In the data rows, zero lies at 4.5, halfway between 4 and 5.
Some points:
[5 9 4 5 4 3 5 4 2 4 3 5 7 2 2 7 3 1 2 8 2 3 4 8 4 1 3 4 5 4 6 3 4 4 6 5 3
 3 4 6 5 3 2 4 2 3 4 3]
[6 4 3 1 4 1 3 8 3 6 2 4 5 5 3 6 3 2 3 6 7 3 5 4 3 5 3 2 2 4 4 4 5 6 3 5 7
 2 4 6 5 6 5 6 3 6 2 5]
[5 1 6 4 5 4 2 5 1 5 3 7 3 3 4 4 5 3 5 3 4 4 4 4 5 3 6 4 5 6 3 2 7 6 6 5 2
 3 5 1 4 9 3 2 4 6 3 3]
[5 9 3 4 6 4 5 5 5 3 3 6 4 6 4 5 0 4 3 5 2 5 4 3 7 6 3 5 3 5 4 8 4 2 6 3 6
 6 4 5 7 9 4 0 7 7 3 3]
[5 4 6 2 5 4 1 4 5 5 5 5 6 4 2 4 0 7 4 3 5 8 5 4 5 4 4 5 2 2 3 6 4 6 5 6 6
 4 4 6 3 3 2 4 3 6 5 1]
[5 8 5 3 4 6 5 7 3 4 5 2 6 7 6 5 3 4 4 3 3 6 3 3 4 5 6 7 6 2 5 2 7 6 4 5 7
 3 2 5 2 6 1 2 4 4 6 5]
[6 6 1 5 3 5 3 5 3 5 5 6 6 6 4 4 7 5 6 5 4 5 4 3 3 5 4 5 5 2 3 5 4 2 2 5 5
 5 2 2 5 5 5 6 2 1 1 1]
[5 2 4 4 6 5 7 6 7 5 5 4 3 3 3 5 6 2 2 3 7 5 3 3 6 5 4 7 3 3 4 2 4 2 8 5 1
 5 7 8 5 5 3 5 6 2 5 4]
[3 5 2 6 5 5 1 5 6 3 5 5 2 4 2 4 5 6 1 5 3 6 3 5 3 3 7 5 4 3 5 4 6 4 4 4 1
 2 5 8 3 6 5 8 8 5 3 8]
[4 7 5 4 9 4 6 5 5 5 4 8 4 6 5 1 0 1 7 2 2 5 3 4 2 4 2 7 3 5 5 5 6 3 5 6 3
 4 3 3 8 3 4 7 5 6 5 3]
[5 5 8 7 4 8 5 9 6 8 5 6 7 5 5 5 7 9 2 5 3 4 6 5 5 3 4 6 4 9 5 7 7 3 4 7 4
 6 4 5 7 2 5 3 2 9 4 3]
[4 5 7 7 4 4 5 7 7 2 5 5 1 4 3 3 2 5 2 4 1 3 4 1 5 2 5 2 5 2 2 2 1 3 5 4 4
 3 4 2 3 5 4 7 4 6 4 3]
[4 5 5 4 4 4 3 4 7 6 3 7 5 4 3 5 4 5 5 5 6 3 3 5 2 4 4 8 4 6 3 5 2 2 5 3 4
 5 1 4 5 7 3 4 2 4 8 4]
[6 4 4 7 3 0 4 8 5 6 7 6 5 3 3 3 4 4 5 3 1 5 5 8 5 6 6 6 3 5 7 4 0 7 4 7 6
 2 3 5 5 6 5 5 5 5 6 2]
[5 3 5 6 6 7 4 3 3 2 6 3 6 4 4 6 2 4 4 7 4 2 6 7 4 6 6 3 5 2 3 4 5 4 5 5 5
 5 3 4 6 7 6 6 4 7 8 4]
[3 2 3 6 3 4 5 3 3 3 4 6 4 4 4 4 4 4 4 1 3 5 4 4 8 5 4 4 6 7 3 6 7 3 2 1 4
 0 3 8 7 4 2 6 4 5 4 2]
[7 3 3 3 6 5 6 5 3 5 3 5 6 7 7 8 3 4 7 5 1 3 4 5 2 5 6 8 4 4 6 6 3 3 6 4 5
 4 7 5 3 5 3 6 7 6 3 3]
[6 2 6 6 3 6 5 5 5 3 4 8 5 6 2 3 3 3 6 6 2 5 3 5 5 4 5 7 4 5 4 6 5 5 6 4 7
 3 5 8 4 5 7 4 1 3 3 4]
[2 6 6 3 2 8 5 3 4 5 3 4 2 5 1 6 8 4 4 5 3 8 4 3 3 7 4 4 6 6 6 3 2 6 4 5 5
 3 5 4 6 5 5 7 6 7 6 2]
[4 3 4 6 0 6 7 5 4 2 4 4 6 6 5 4 1 6 4 2 6 4 3 5 2 3 4 3 4 5 5 5 3 6 2 3 2
 5 5 4 8 4 1 5 6 6 4 2]
[2 4 5 6 5 4 7 5 5 4 5 3 6 6 3 4 6 4 6 3 3 5 5 2 3 5 7 1 4 9 5 5 3 2 5 6 5
 6 2 4 1 6 0 4 3 5 5 7]
[5 5 4 2 2 5 5 8 6 4 1 7 3 3 0 4 4 5 5 5 3 3 9 6 8 8 7 4 4 3 3 3 5 3 7 5 3
 2 5 2 7 4 3 5 5 3 3 5]
[6 5 4 3 5 7 6 4 7 4 8 7 6 5 4 5 3 0 3 5 7 5 4 4 7 5 2 7 6 5 3 4 2 5 4 3 5
 2 0 2 4 5 4 4 6 4 2 5]
[1 3 3 2 3 5 4 5 2 3 9 6 1 6 3 9 2 5 2 3 3 4 4 5 4 3 2 4 4 5 1 8 5 4 7 9 4
 5 3 3 4 4 6 4 4 3 6 4]
[3 5 5 7 6 2 2 4 7 5 5 3 6 5 3 7 3 5 7 6 3 3 3 0 8 5 4 5 6 6 5 4 3 5 4 7 3
 1 6 4 5 5 5 4 4 3 5 0]
[2 6 4 7 3 4 5 4 3 7 6 3 3 4 4 4 1 6 3 4 6 4 1 4 5 8 8 7 5 6 6 6 5 4 8 2 7
 6 5 3 3 5 5 7 3 5 2 3]
[8 4 6 7 3 6 4 5 4 5 4 8 5 3 4 6 1 6 3 4 3 4 5 1 3 6 1 3 4 5 8 4 5 6 8 4 5
 4 3 5 4 7 4 6 5 1 3 4]
[9 3 3 6 4 0 6 3 4 4 2 6 3 5 5 3 5 5 2 5 5 8 3 5 5 5 4 3 3 5 0 4 5 3 5 2 4
 5 5 3 3 1 4 4 7 5 8 3]
[4 7 6 2 5 4 4 6 4 3 7 4 5 4 9 3 2 4 4 7 6 8 3 6 3 7 5 4 6 8 4 6 3 3 3 6 2
 3 7 5 6 7 4 6 5 1 4 5]
[3 3 5 4 7 7 8 5 1 7 4 5 4 2 6 7 3 6 5 5 2 4 2 5 7 5 3 5 2 4 6 3 2 3 1 5 5
 2 2 5 3 4 5 6 4 4 4 6]
[1 6 5 3 2 2 7 2 4 3 4 5 5 4 5 0 5 6 6 7 4 4 7 5 6 2 2 4 4 3 5 5 5 5 8 6 3
 4 5 5 3 6 5 5 7 6 2 5]
[3 6 5 5 3 4 2 7 3 0 5 8 4 4 7 7 4 2 5 7 5 4 2 3 7 5 5 7 1 5 6 5 4 6 4 4 6
 7 4 3 5 2 3 5 5 5 4 5]
[2 4 5 6 5 6 6 4 4 5 2 5 4 6 7 3 4 5 2 4 5 3 3 4 3 6 4 6 5 3 5 7 3 6 6 6 5
 0 5 2 6 5 3 4 3 4 6 6]
[5 4 7 1 4 4 4 4 5 8 8 3 6 7 2 3 4 4 3 5 0 3 2 4 6 7 4 5 4 4 3 7 4 5 4 2 2
 5 5 2 6 4 4 4 2 5 5 7]
[7 6 5 4 3 1 8 7 4 2 4 5 6 2 2 6 4 4 4 4 2 6 2 4 5 3 4 7 3 3 8 6 7 3 5 5 3
 2 3 2 4 9 7 6 5 5 6 5]
[6 7 5 3 1 4 4 3 4 7 3 7 4 3 8 5 5 3 4 2 4 1 6 2 6 6 5 5 6 4 4 7 4 6 4 6 1
 5 2 8 3 4 5 5 5 5 6 6]
[6 2 5 4 4 4 4 5 4 0 3 4 6 4 0 4 3 4 3 6 4 2 5 3 3 8 6 5 2 5 8 3 6 3 4 7 4
 2 2 4 3 2 7 3 6 4 5 5]
[3 5 2 1 8 3 9 6 6 2 5 7 3 2 2 3 4 6 5 6 4 5 5 3 4 6 6 4 7 5 5 7 5 9 3 4 5
 6 4 5 4 6 3 5 2 4 6 2]
[4 7 8 6 5 5 5 7 2 4 5 2 0 3 1 5 5 4 7 4 4 3 3 5 2 4 3 7 5 5 2 7 3 5 3 3 6
 4 6 7 5 4 4 2 8 2 6 5]
[7 6 6 3 5 3 5 4 3 2 7 6 6 1 4 4 7 5 5 2 5 3 2 3 4 5 4 2 6 4 6 6 3 2 6 5 5
 1 6 5 4 3 4 4 4 7 3 4]
[2 5 7 5 4 2 5 7 7 3 2 6 7 4 4 7 4 5 4 3 2 5 2 4 3 9 2 5 5 3 1 4 4 4 5 5 5
 4 5 6 2 6 4 6 4 6 3 4]
[4 6 2 4 4 6 4 9 5 6 5 6 6 5 2 5 2 4 9 5 7 4 2 5 6 5 4 2 4 5 4 3 6 3 5 4 3
 3 5 4 2 4 5 5 4 5 8 5]
[4 5 4 7 5 5 5 4 3 4 8 5 5 1 3 7 5 4 5 5 5 5 8 2 2 7 3 6 0 3 1 5 7 5 4 2 2
 2 5 4 5 5 2 4 2 7 5 3]
[5 4 1 5 2 3 5 6 5 4 5 2 4 0 5 4 3 5 5 6 2 4 2 3 3 5 2 7 5 8 2 3 5 6 6 7 6
 4 2 5 7 4 5 4 5 5 4 6]
[6 3 7 5 4 3 5 3 8 4 4 5 3 4 5 7 2 3 8 4 4 6 8 4 3 5 4 7 6 5 6 4 6 3 4 3 5
 5 6 3 4 3 5 4 1 7 3 8]
[6 3 5 5 3 3 5 6 5 6 4 5 3 1 5 4 4 0 4 8 3 6 4 2 5 5 4 5 3 2 4 9 4 3 4 7 6
 1 4 4 5 4 3 7 4 5 5 5]
[3 4 2 4 6 5 1 7 3 2 2 3 6 1 3 3 3 4 5 5 2 5 6 4 6 4 2 5 4 4 7 5 1 5 6 2 3
 3 5 2 2 3 4 4 2 5 6 3]
[6 5 6 4 3 6 4 3 6 3 3 5 5 1 4 4 3 5 5 3 3 4 1 7 7 4 5 5 1 5 3 7 6 3 3 7 4
 5 5 3 4 7 1 7 3 4 4 4]
[4 4 6 2 4 6 4 6 6 5 5 4 6 2 5 4 2 2 4 7 4 2 5 4 4 4 5 6 7 6 4 6 8 3 4 4 7
 4 5 4 1 4 3 6 8 4 5 2]
[3 5 4 2 2 3 5 3 5 5 6 8 7 1 4 6 3 6 4 6 1 5 3 3 3 3 9 3 4 4 3 3 3 3 6 4 5
 1 4 5 6 4 5 2 5 5 5 5]
[6 4 6 5 7 3 3 4 5 4 6 4 6 4 5 8 5 7 6 5 4 6 2 5 6 5 4 5 6 4 5 6 5 7 8 5 5
 4 1 3 7 3 2 7 7 4 3 6]
[6 7 4 3 5 6 6 3 6 2 5 4 4 6 6 4 6 5 4 4 1 2 4 6 4 4 4 4 0 9 4 4 5 7 5 5 8
 0 6 4 4 5 5 7 3 4 6 4]
[5 5 6 2 4 5 4 6 5 4 6 2 0 5 5 4 5 5 7 6 4 4 4 5 3 5 5 3 2 6 7 5 3 4 7 3 3
 1 0 5 4 5 2 3 3 7 4 1]
[6 6 4 4 4 3 4 5 1 2 6 7 4 5 3 3 2 7 5 7 4 4 5 1 6 4 3 9 6 6 3 3 3 2 5 7 6
 4 4 6 5 6 2 8 3 6 6 5]
[6 7 4 6 3 6 5 4 4 4 4 6 3 4 3 5 1 3 5 6 3 5 2 5 4 7 5 6 5 4 2 5 5 7 5 7 1
 1 3 4 1 3 2 5 3 8 2 4]
[5 6 8 4 4 6 6 6 2 3 3 4 8 5 5 5 2 3 5 2 5 7 6 1 5 3 8 7 3 7 1 8 3 5 6 3 2
 2 3 5 5 5 7 9 4 3 4 5]
Along one direction, these points spread out more than along any other. Take the direction at right angles to it along which they spread out most. Go by this last direction. For each point below, how far along it does it lie, from 0 to 99? The average is 50, and the first point in the table lies past the average. One standard deviation of the points above along it is 16.
[6 6 1 5 3 5 3 5 3 5 5 6 6 6 4 4 7 5 6 5 4 5 4 3 3 5 4 5 5 2 3 5 4 2 2 5 5
 5 2 2 5 5 5 6 2 1 1 1] 57
[3 2 3 6 3 4 5 3 3 3 4 6 4 4 4 4 4 4 4 1 3 5 4 4 8 5 4 4 6 7 3 6 7 3 2 1 4
 0 3 8 7 4 2 6 4 5 4 2] 30
[3 5 2 1 8 3 9 6 6 2 5 7 3 2 2 3 4 6 5 6 4 5 5 3 4 6 6 4 7 5 5 7 5 9 3 4 5
 6 4 5 4 6 3 5 2 4 6 2] 40
[6 4 6 5 7 3 3 4 5 4 6 4 6 4 5 8 5 7 6 5 4 6 2 5 6 5 4 5 6 4 5 6 5 7 8 5 5
 4 1 3 7 3 2 7 7 4 3 6] 62
[1 6 5 3 2 2 7 2 4 3 4 5 5 4 5 0 5 6 6 7 4 4 7 5 6 2 2 4 4 3 5 5 5 5 8 6 3
 4 5 5 3 6 5 5 7 6 2 5] 48
[6 7 4 3 5 6 6 3 6 2 5 4 4 6 6 4 6 5 4 4 1 2 4 6 4 4 4 4 0 9 4 4 5 7 5 5 8
 0 6 4 4 5 5 7 3 4 6 4] 41
[5 5 6 2 4 5 4 6 5 4 6 2 0 5 5 4 5 5 7 6 4 4 4 5 3 5 5 3 2 6 7 5 3 4 7 3 3
 1 0 5 4 5 2 3 3 7 4 1] 21
[6 3 7 5 4 3 5 3 8 4 4 5 3 4 5 7 2 3 8 4 4 6 8 4 3 5 4 7 6 5 6 4 6 3 4 3 5
 5 6 3 4 3 5 4 1 7 3 8] 53
[6 7 5 3 1 4 4 3 4 7 3 7 4 3 8 5 5 3 4 2 4 1 6 2 6 6 5 5 6 4 4 7 4 6 4 6 1
 5 2 8 3 4 5 5 5 5 6 6] 55
[7 6 5 4 3 1 8 7 4 2 4 5 6 2 2 6 4 4 4 4 2 6 2 4 5 3 4 7 3 3 8 6 7 3 5 5 3
 2 3 2 4 9 7 6 5 5 6 5] 80
[5 4 1 5 2 3 5 6 5 4 5 2 4 0 5 4 3 5 5 6 2 4 2 3 3 5 2 7 5 8 2 3 5 6 6 7 6
 4 2 5 7 4 5 4 5 5 4 6] 59
[6 5 6 4 3 6 4 3 6 3 3 5 5 1 4 4 3 5 5 3 3 4 1 7 7 4 5 5 1 5 3 7 6 3 3 7 4
 5 5 3 4 7 1 7 3 4 4 4] 53
[6 2 5 4 4 4 4 5 4 0 3 4 6 4 0 4 3 4 3 6 4 2 5 3 3 8 6 5 2 5 8 3 6 3 4 7 4
 2 2 4 3 2 7 3 6 4 5 5] 54
[9 3 3 6 4 0 6 3 4 4 2 6 3 5 5 3 5 5 2 5 5 8 3 5 5 5 4 3 3 5 0 4 5 3 5 2 4
 5 5 3 3 1 4 4 7 5 8 3] 39
